In the rows, 128 means zero.
These are runs of 8 systems, one row a step. Runs of the same system follow the same rule from any start.
Z_623, path 1 (8 x 22):
[[111 135 100 145  90 168 114 139 176 141 111 164 162 125 141 179 122 126
   47 120 132 156]
 [ 89 123 179 151 162 135 131 152 140 131 181  80 127 106 150 190 126 158
  139 107 147 165]
 [130 166 169 150 117  47 171 145 104 101 136 103 116 120 136  67 108 147
  112 119 104 126]
 [132 118 116 103 140 161 153 146 133  84 111 146 196 140 104  84 126 114
   56 135  98 106]
 [140  62 132  71 165 150 135 180 135  97 125 111 131 121 145 176 145 104
  158  92 164 122]
 [136 144 117 142  76  66 140 161 131 118  96 144  62 122 176 141 121 108
  121  90 162 140]
 [ 72 165 115 181  98 174 129 123 152 119 138 158 148 124 140 137 115 135
   43 131 125 147]
 [ 85 115 176 138 165 164 146 149 123 104 199  83 150  90 141 137 128 156
  156 118 129 130]]
Z_901, path 2 (8 x 22):
[[101 115 120 135 134  89 113 131  84 134 101 129  57 133 156 160 136  99
  185 111 170 151]
 [118 187 106 170  74 130 139 108 136 105 121 168 118 136 138  86 109 131
   55 134 105 109]
 [112 113 150 119 169 192 148 150 166 112 194  88 165 108 110 118 137 146
  126 122 149 121]
 [125 100 129 114 125  84 124 135  77 135 117 120  81 102 150 125 136 110
  228 117 147 128]
 [167 158 103 130  53 103 140 127 139 108  99 174 139 122 145  98 111 129
   74 124  86  98]
 [138 102 149 110 154 176 133 165 193 130 168  98 174 113 120 171 135 149
   99 109 145 139]
 [108 116 144 139 132  77 108 127  91 159 119 113  76 117 155 175 131 126
  201 118 151 164]
 [126 183 128 166  83  88 140 109 111 109 109 158 134 137 138  93 104 142
   61 137  78 122]]
Z_818, path 3:
[[150 132 162 117 169  88 161 172 159  96 120  96 136 165 122 142 123 133
   52  99 143 144]
 [ 67 133 145 153 159 127 138 144  94  79 108 138 147 154 149 160 117 119
   49 116 114 157]
 [124 124 117 122 145 174 123 123 103  44 124 161 102 155 167 162 131 109
  101 111 117  75]
 [111 131  91 126 140 152 146 141 127  81 119 144  64 154 128  85 144  79
  123 109 194 101]
 [ 53 127  95 161  94 159 131 133  98 130 135 154 102  85 146  94 135  99
  166 129 167 140]
 [141 116 118 121  76 161 125 130 136 129 173 135 112  62 158 120 134 137
  209 119 127  89]
 [158 124 140 115 108 102 160 167 173 154 163  90 125  80 113  77 133 139
  170 113 163 130]
 [104 119 167 139 110  88 151 170 132 160 142 100 188  70 132 125 114 157
  129 121 109 180]]
Z_623, path 4 (8 x 22):
[[131 145 162 143 103  35 134 129  77 129 109 120  99 118 164 137 110 146
  154 118  93 143]
 [154 167 119 138 120 155 134 105 165 105 130 146 154 165 108 106 117 142
   34 140  96  99]
 [ 98  80 138  99 196 166 138 160 136 134 149  92 153 124  99 130 148 114
  156 123 176 152]
 [138 120 139 118 114  47 136 142  66 104  86 135  84 126 168 130 121 110
  169 108 113 125]
 [145 166  93 144  92 169 122 106 167 102 119 173 121 159 131 127 121 124
   43 130 120  96]
 [ 72 102 131 135 167 191 128 149 147 147 173  98 138 104 117 144 147 123
  157 124 183 159]
 [123 135 156 139  99  54 141 132  68 120 123 121 102  95 166 113 114 140
  184 119  96 128]
 [171 160 106 127  85 156 131 107 167 111 128 161 157 140 120 102 118 141
   57 139  85  85]]
Z_458, path 5, 8 rows:
[[ 65 117 154 146 143  75 146 156  60 107 100 125 140 120 153 132 119 116
  123 118 116 171]
 [129 144 133 127 161 161 142 120 107  39 128 146 127 171 137 115 122 120
   66 123  99  76]
 [ 91 117 100 129 165 181 142 149 165 133 138 118 121 140  90  94 149  94
  112 125 209 145]
 [ 82 105 121 133 100 107 148 163  80 107 120 138 103  77 167 104 129 100
  183 107 152 135]
 [168 152 130 129  96 152 146 129 148  62 163 144 101 118 164 111 118 139
  116 108 108  54]
 [139 137 130 133 119 146 147 154 210 167 174  94 135 101  98 101 134 145
  123 118 181 146]
 [120 109 161 124  98  58 154 174 102 142 122 107 155  72 154 121 118 142
  161 110 110 162]
 [184 137 155 107 123 110 144 139 138  70 123 134 154 149 150 145 112 150
   65 111  71  87]]
Z_654, path 6:
[[ 90 108 106 136 104 192 106 136 129 111 121 170 167 108 163 194 128 120
   91 121 110 135]
 [161 145 127 130 136 159  97  92 165 142 166 115  58 148 135 173 139 144
  168 126 156 101]
 [ 97 172 111 173  88  98 140 105 113 165 131 134 107 106 104  39 123 128
  147 154 139 143]
 [ 97 116 141 135 121 177 126 122 111 113 151 143 214  93 134 134 119 152
  105 147  58 123]
 [212 108 127  76 153 143 105 104 163 140 139 110 123 154 104 154 142 142
  161 134 119  89]
 [143 142  89 131  86  73 125 125 138 188  72 148 118 136  98  86 130 107
  123 141 150 164]
 [ 75 133 132 161 121 158 108 123 123 130 119 153 174 124 149 195 118 140
   65 131  97 167]
 [147 144 145 130 187 156 102  80 138 121 161 102  78 181 115 167 137 146
  141 136 139 103]]
Z_654, path 7, 8 rows:
[[150 110  78 114  55 167 109 148 180 149 117 169 122  91 157 166 134 112
  132 107 155 121]
 [121 154 127 170  75 131 102 111 170 184 161 127  93  91 154 182 125 159
  152 122 146 157]
 [112 185 167 184 111 105 124  84 124 161 176 105 126 113 124 109 109 184
  134 152  89 140]
 [141 140 161 123 164 124 142 104 116 128 150 102 192 139  81  73 121 160
  113 162  69 116]
 [176  82 117  64 169 121 123 130 121 135  85 127 184 159  81 118 141 112
  126 145 102 121]
 [157 104  87  97 122 111 104 134 136 142  50 163 123 167 127 176 137  88
   96 121 143 145]
 [ 91 150 103 168 123 146 105 120 148 133 110 151  79 159 149 189 131 110
   77 113 175 160]
 [ 58 165 136 187 156 164 119  92 102 117 170 118  72 139 137 130 130 132
  140 138 155 133]]
Z_246, path 8:
[[167 117 119  96 128 122 145 159 127  50  96 153 102 157 167 147 128 100
   88  91 131  83]
 [ 87 131 115 148 142 162 141 168 180 120 135 125 111 141 132 153 133 110
   63  98 202 161]
 [ 43 123 150 166 132 141 139 147  89 112 164 115 112  83 168 141 126 129
  164 113 147 154]
 [133 149 154 135 138 127 166 135 105  57 171 114 106 118 139  59 120 137
  140 117 112  68]
 [145 103 130  93 150 155 162 170 175 125 150 101 184 110  88  78 139 126
  111 122 150 125]
 [138  69 136  88 106 127 129 181 132 131 121 128 171  72 165 180 130 127
  162  99 119 140]
 [172 146 147 129  93  98 144 154 152  78 132 135  93 128 188 172 115 145
   89  85 116  98]
 [102 158 165 161 159 115 151 154 173 128 154  89 127 146 120 143 119 151
   57 110 164 173]]
Z_199, path 9 (8 x 22):
[[180 137 172 109 188 121 127 113 144  99 155  89 109 180 122 166 126 158
  112 119 113  99]
 [ 99 132 131 134 140  72 176 171 113 122 102 111 131 130 103  47 127 100
  105 119 164 161]
 [ 92 118 100 142  99 149  96 108  85 119  88 184 147 122 163 178 123 114
  112 135  88 136]
 [168 144 147 120 167 154 126 114 161  82 159 111  79 173 141 169 129 143
  108 108 141  80]
 [ 99 133 118 135 116 108 178 175 135 116 134 117 116 102 114  35 130 103
  128 111 183 136]
 [105 105  98 128  75 166 100 116  98 132 113 180 164  81 163 160 127 122
  152 137  83 122]
 [195 125 157  98 153 146 120 119 171 109 169  99 114 145 136 179 128 162
  135 111 116  86]
 [121 128 144 128 121  73 177 179 142 145 131  93 143  97 106  53 126 124
  130 114 163 161]]
Z_246, path 10 (8 x 22):
[[ 63 153 127 175  91 110 142 122  64 102 123 157 124  98 159  90 114 123
  127 132 101 134]
 [140 144 134 126 170 194 129  93 136  83 174 120 131 154 103  97 133 141
  117 146 111  69]
 [148  85 117  89 144 121 135 161 156 172 128  99 131 108  91 102 151 110
  191 125 184 147]
 [134 113 108 121  45 108 132 154 111 125  99 170 162  72 171 128 116 123
  131 116  87 125]
 [167 158 137 141 119 169 110 103 181 108 162 133 120 148 147 184 121 163
   76 120 105  93]
 [119 133 157 143 159  82 129 138 150 182 143  76 100 135 107 145 134 143
  151 121 179 185]
 [ 93 134 148 145 117  68 147 130  53 112 100 138 158 110 139  90 112 130
  129 140  73 145]
 [161 125 129 100 178 174 123 103 125  72 127 137 149 180 109 130 132 128
   87 141  91  75]]
Z_492, path 11 (8 x 22):
[[128 111 159 113 195 145 119 118  99  78 154 103  81 161 151 180 137 131
  163 113 134  97]
 [139 149 117 129 123  63 166 152 123 111  97 123  76 150 116  52 129  98
  117 112 173 128]
 [ 61 125 104 150 107 182 139 143 118  99 123 168 182 103 134 110 123 112
   71 132 115 137]
 [152  97 122  96 140 186 112 126 134  93 161 126  93 117 160 175 143 123
  183 109 139  76]
 [174 147 110 125  71  72 151 152 167 156 120 124  85 108 125  74 128 121
  146 111 169 127]
 [ 87 138 130 158  81 157 132 137 146 151 145 143 204  74 135 128 114 154
   87 137  90 160]
 [159 103 169 104 163 148 111 119 128 114 175  94 124 121 148 194 132 163
  181 119 102 102]
 [173 142 149 117 127  28 158 153 138 143 107  95  98 142 112  88 123 132
  128 111 148 146]]
Z_818, path 12 (8 x 22):
[[136 143 143 135 128  27 140 139  92 124  80 123  76 157 144 126 118 116
  123 111 137 153]
 [108 166 102 168  74 174 114 105 157 129 130 175 152 121 140 142 114 140
   55 139 100 127]
 [127  96 130  98 198 195 110 115 140 116 157 102 119 154 110 168 151 122
  157 130 157 110]
 [117 149 140 142 140  49 148 123  68 114 107 116  66 147 129  75 125 113
  164 126 138 129]
 [115 150  90 149  55 166 127 112 137 137 127 179 172  91 129  88 119 131
   97 150  90 115]
 [155  69 117  76 162 178 107 139 158 148 142 111 144 120 110 170 154 121
  181 127 155 123]
 [139 146 153 139 122  29 139 141 109 150 110 102  70 132 141 121 121 133
  162 111 150 159]
 [117 174 129 172  70 147 128 110 157 146 146 150 171 101 133 120 108 164
   68 144  81 136]]
Z_458, path 13:
[[109 149 151 157 138 152 110  87 110 131 189 105  74 112 147 145 130 156
  197 135 129 108]
 [167 159 131 129 117 101 137  90 125 154 147 110 115 124  89  44 128 148
  175 156 110 102]
 [165  94 111  89  94 143 117 127 144 170 120 140 200  86 104 112 133 139
  161 151  88 124]
 [192  82 137  77 131 109 100 140 144 146 107 120 130 130 150 218 136 136
  161 109 114 128]
 [169 164 119 145 103  70 107 108 154 162  87 139  84 173 134 170 121 135
   86 124 133 151]
 [ 72 163 129 185 117 142  99  85 118 166 127 145 157 132 123 159 117 151
   84 157  97 174]
 [ 90 123 164 138 211 141 110  88  68 115 147 102 135 159 111 148 132 143
  154 153  99 132]
 [141 122 101 102 173 119 128  97  86 116  93 136 109 179  80  63 143  94
  148 155 133 101]]
Z_492, path 14:
[[153 158 101 148  80 163 115 120 213 164 160 132  91 116 129 143 132 141
  113 117 174 124]
 [ 93 137 140 159  98 132 124 118 136 189 174 106 144  63 115 105 127 156
  187 147 128 160]
 [168 137 168 119 117  98 129 103 100 123 150 114 163 107 133 119 113 174
  156 146  40  98]
 [187 117 158  87 177  96 142 145 161 126 117  93 168 167  92 136 128 145
   86 123 113 131]
 [ 94  90 139 114 164  91 125 164 105 148  82 116 150 140 125 174 134 107
  120 118 149 195]
 [100 147 131 158 130 104 109 108  81  93 100 152  76 161 175 187 119 120
  107 115 116 131]
 [102 175 120 168 155 156 138 105 143  95 152 125  67 175 115  95 132 118
   86 126 173 110]
 [ 68 115 105 134 141 166 149 131  97 117 142 132 132 103 101  41 141  98
  166 144 158 121]]
Z_199, path 15 (8 x 22):
[[215 105 135  76 106 118 123 132 132  98 126 134 129 118 156 155 128 141
  161 112  82  68]
 [164 117 146 105 119 104 164 189 192 133 132 101 173 110 115 118 123 140
   77 101 142 149]
 [ 72 118 157 157 106  98 130 160 105 146 127 123 153  82 168 176 115 143
  130 112 120 189]
 [145 168 171 155 130  96 122  92  95  94 149 120 109 145 158 154 107 169
  117 131  62 100]
 [113 141 153 126 182 129 170 142 118  75 140 107 160 159  94  59 124 129
   70 133 118 114]
 [ 79  78 117 104 157 128 135 160  63  87  83 148 146 129 143 133 136  82
  138 116 131 139]
 [184 124 116 104 106 114 121 132 128  80  96 160  82 155 178 180 127 115
  113  97 117  83]
 [131 151 125 140 104 143 165 176 198 100 152 125 121 120 136 104 122 127
   59  95 172 124]]
Z_901, path 16:
[[131  78 114 100 127 113  99 137 106 163 103 129 107 109 145 185 144 104
  212 118 152 150]
 [160 178 110 157  63  98 107  90 138 142 100 169 106 144 145 144 112 141
   83 137  88 119]
 [122 139 156 141 165 161 136 131 182 149 172  92 182 132  90 131 126 165
   79 137 130 154]
 [ 90  97 148 123 178 101 116 120  60 143 121 104 117 124 126 142 138 121
  207 135 134 157]
 [153 157 109 130 105  92 132 100  88  90  79 170 113 163 133  89 116 115
   89 138  81  92]
 [142 111 117 102 164 184 142 155 186 109 138 118 165 148  91 121 140 116
   70 121 157 121]
 [ 94  96 110 126 144 147 100 126 111 158 125 124  82 118 140 169 149 102
  203 123 183 154]
 [136 187 104 170  62 115 114  77 117 133 122 167  88 130 141  99 116 139
  116 148  96 101]]

Which system made each run below?
path 17 (2 x 22):
[[106 160 144 158 136  80 145 119  92 113 145 106  44 132 140  88 127 125
  175 118 160 124]
 [105 146 112 139  85 127 170 150 116  95 126 152 158  95 127  35 117 116
   96 129 113 109]]

Z_901
path 18 (2 x 22):
[[101 159 115 163  63 126 137 120 115 131 121 168 175  91 136  88 110 139
   86 146  76 134]
 [108 107 157 120 189 194 110 113 117  95 166 111 159 140 136 191 133 148
  124 130 101 114]]

Z_199
path 19, 2 rows:
[[138 100 123 101 120  92 145 148  99 133 128 113 102  89 127  73 139 111
  224 120 152 117]
 [159 137 101 116  60 139 150 144 151 108 118 167 173 100 133  81 118 128
   85 127  89  93]]

Z_246
path 20 (2 x 22):
[[136 110 120 112  93  94 133 125  90 157  99 142 187  86 111  75 124 129
  165 153  76 134]
 [202 101 121  81 123 147  99 115 158 134 110 142 165 142 130 193 131 145
  117 131  79 101]]

Z_623
path 21 (2 x 22):
[[179  82 120  60 172 104 141 153 132 133  96 107 155 152  82  97 146 102
  147 129 143 123]
 [140 103 103 109  96  85 114 157 141 172  61 148 135 127 137 177 130 103
  112 112 147 182]]

Z_199
path 22 (2 x 22):
[[ 96 141  98 146 115 202 124  90 112 109 163 152 117 108 121  73 136 120
  160 152 125  81]
 [184 121 114  98 109 153 132 115 152 130 162 122 117 101 110  76 140 135
  194 135 128  71]]

Z_901
path 23, 2 rows:
[[158 140 137 132 158 163  89  90 178 159 157 108 112 163 113 198 134 158
  116 136 135 131]
 [105 150 147 154 163  73 136 114 114 175 132  88  94 143  89  85 131 133
  159 143 164 172]]

Z_623
path 24 (2 x 22):
[[118 151 154 145 152  56 142 124  91 119  88 122 149 169 111 110 111 135
   65 138  90 159]
 [130 123 107 119 130 169 103 102 118  99  95 173 169 161 133 171 126 123
   62 139  76 112]]

Z_818
path 25:
[[165  80 110  72 152  99 117 131  73 106  74 143 119 150 128 130 141  90
  179 127 113  99]
 [151 134  71 115  92 143 126 138 161 112  77 178 111 159 130 124 131  89
   65 116 154 112]]

Z_246
path 26 (2 x 22):
[[139 113 127  98 177 173 157 154 137  50 136 126 139 154 116  98 135 105
   86 113 140  81]
 [108  77 113 100 141 159 143 192 159 124 132 117 133 100 135 143 147  97
  144  95 199 149]]

Z_246
path 27, 2 rows:
[[ 62 167 136 186 138 169 131  92 107 118 187 118  96 114 128  89 127 142
  152 146 140 118]
 [125 125 140 118 146 139 147 114 101 118 170 107 136 101  99  42 135 136
  195 149 116  93]]

Z_458
path 28, 2 rows:
[[163 133  97 119  75  81 110 106  89 128  77 169  86 128 155 123 124 108
  163 128 102 103]
 [165 146 110 126 116 181 121 120 204 128 140 141 154 151 109 145 127 141
   50 130 125 110]]

Z_199
path 29, 2 rows:
[[166 146 141 134  76  56 126 118 130 181 111 128 160 102 117 108 112 163
  136 144  79 150]
 [168 122 139 106 153 134 112 114 161 153 114 121 194 159  91 163 126 152
   73 148  84 139]]

Z_623
path 30 (2 x 22):
[[ 54 108 141 140 198 184 133 134 108 116 167  99 125 129 117 130 143 117
  152 131 172 147]
 [155 118 111 108 112  87 123 111  72 116 101 144  79 125 140  94 133 105
  206 131 117  89]]

Z_199
path 31:
[[ 97 150 136 154 130 159 146 114 112  96 190 113  82 101 139  74 131 135
  179 127 146  89]
 [144 127 128 115 113 138 164 146 154 134 165 108 157  87  94  34 131 136
  153 135 132 106]]

Z_246
path 32 (2 x 22):
[[146 110 112 107 118  67 127 152 135 176  59 135 157 140 102 129 130 107
  105 129 138 183]
 [104 130 137 145 145 121 107 130 121 117  95 142 130 164 154 219 120 128
   63 114 119 164]]

Z_654
path 33 (2 x 22):
[[109 130 183 149 152 100 133 155 151 146 162  79 130 116 146 193 120 163
  119 104 141 179]
 [ 99 172 166 173 118  56 147 111  75 122 134 115 110 123 139  88 108 153
  131 138  90 142]]

Z_199
path 34:
[[ 85 143 137 169  91 169 108 101 117 147 159 147 181  80 148 154 114 164
  122 148  70 141]
 [177 129 172 113 132 127 137 129 163 136 189  82 150  99 123 127 124 179
  160 126  99 102]]

Z_623
path 35:
[[ 91 144 152 164 105  72 129 134  81 121 132 125  75 105 181 154 116 136
  164 109 130 150]
 [146 183 142 156 123 142 139  88 133  92 161 133 128 150 121  82 113 160
   80 144  81  78]]

Z_458
path 36, 2 rows:
[[128 100 146 108 130 143 137 157 146 139 127 121 228 102 116 147 123 149
   85 132  85 153]
 [159  86 159  92 160 104 107 145 121 125 119 104 117 137 158 227 134 137
  161 102 124 138]]

Z_492
path 37 (2 x 22):
[[205 111 113  86 128 148 108 114 187 164 146 114 113 132 101 142 145 140
  171 132 145  99]
 [113 145 147 150 143  57 134 127 127 193 118  91 117 137  94 104 128 138
  139 138 156 191]]

Z_818
path 38, 2 rows:
[[152  99 153  89 157 119 151 162 140 110 114 113 211 136 104 128 125 136
   73 126  89 136]
 [148  73 141  82 162 119 116 165 122 105  98 124 141 143 159 221 135 117
  126  95 128 139]]

Z_246
path 39:
[[ 68 126 108 153 155 131 119 130 133 165  93 133 143 154  96 139 134 103
   82 139 171 196]
 [ 65 147 122 164 162 182 100  73  77 102 141 147 108 156 135 151 130 126
  125 151 111 117]]

Z_901
path 40:
[[ 61 118 123 145 123 115 143 150  58  79 102 155 113 114 169 120 124  95
  130 111 128 136]
 [141 151 113 135 117 170 139 127 140  49 145 155  84 144 163 125 126 118
   91 104 134  64]]

Z_492
path 41:
[[ 88 139 168 151 140  71 154 139  84 135 120 109 181 115 115  92 112 146
  106 142  85 171]
 [161 102 164  86 191 129 136 141 113  74 124 110 168 166 126 162 127 139
   94 122  82 105]]

Z_654
path 42, 2 rows:
[[ 99 111 163 132 143 152 158 175 158 125 193  83 150  76 134 120 132 147
  149 106 158 145]
 [141 120 151 118  87  51 164 170  96 109 110 125 153  84 153  91 112 134
  137 110  92 132]]

Z_623
